In the data rows, the value 128 means zero.
Some points, one per row:
array([ 67,  87, 111, 102, 177, 115, 141,  90])
array([176,  74, 182, 169, 184,  95, 142, 166])
array([141, 163, 153, 138,  87, 130,  94,  82])
array([ 91, 181, 146, 133, 117, 138,  89, 106])
array([169, 122, 123, 149,  89, 124,  86,  98])
array([127, 107, 113,  92, 142, 134, 130, 149])
array([146,  94, 131, 117, 125, 162, 152, 119])
array([162, 102, 167,  89, 143,  85, 157, 134])
array([154, 126, 109, 121, 174, 127, 141, 131])
array([ 53,  68, 141, 166,  61,  64, 101,  87])
array([147, 145, 108, 122, 161, 123, 117, 120])
array([158, 165, 148, 151, 113, 143, 152, 153])
array([ 83, 109,  93, 156, 142,  89, 163, 169])
array([194,  62, 172, 178,  49, 126, 137, 179])
array([128, 140, 152, 131, 110, 139,  98,  90])
array([156, 175, 166, 155, 121, 120, 102,  92])
array([ 57, 196,  97,  79, 126, 154,  80,  82])
array([ 69,  88,  78, 112,  58, 200, 173, 145])
Here are 13 more points, each followed by its number:
array([ 93, 137, 102,  89, 178,  85,  80,  79]) 0
array([153, 165, 138, 140, 104, 113,  88,  85]) 1
array([ 90, 129, 103,  84, 101, 100,  88, 117]) 2
array([ 80, 145,  82, 131, 175, 147, 160, 155]) 3
array([ 73,  79, 117,  79,  72, 142, 178, 142]) 4
array([132,  93, 131, 119, 151, 157, 149, 147]) 5
array([ 82, 107, 146, 150,  55, 150, 155, 159]) 6
array([179,  86, 128, 145, 133, 130, 134, 139]) 7
array([181,  77, 173, 155, 161, 108, 170, 164]) 8
array([160, 104, 148, 159,  52, 174, 117, 190]) 9
array([173, 112, 111, 119, 155, 122, 136, 133]) 10
array([175, 162, 105, 161, 128,  89, 170, 163]) 11
array([169, 171, 121, 132, 153, 147, 114, 164]) 12
Which of these numbered points is nearest to each point below, looking only along the 2 directions in which the first points spread most? Its number follows each.
array([ 78, 174,  79,  96, 137, 154,  92,  99]) > 0
array([129, 131, 143, 120, 192,  95, 102, 161]) > 10
array([141, 187, 170, 143, 155,  94, 125,  74]) > 1
array([ 59, 128, 121, 160, 189,  81, 134, 177]) > 6
array([114, 117,  67,  59, 158, 132, 156, 149]) > 3
array([183, 172,  78,  80, 187, 113,  73,  95]) > 1
array([156, 157, 155, 146, 129, 102,  98,  84]) > 1
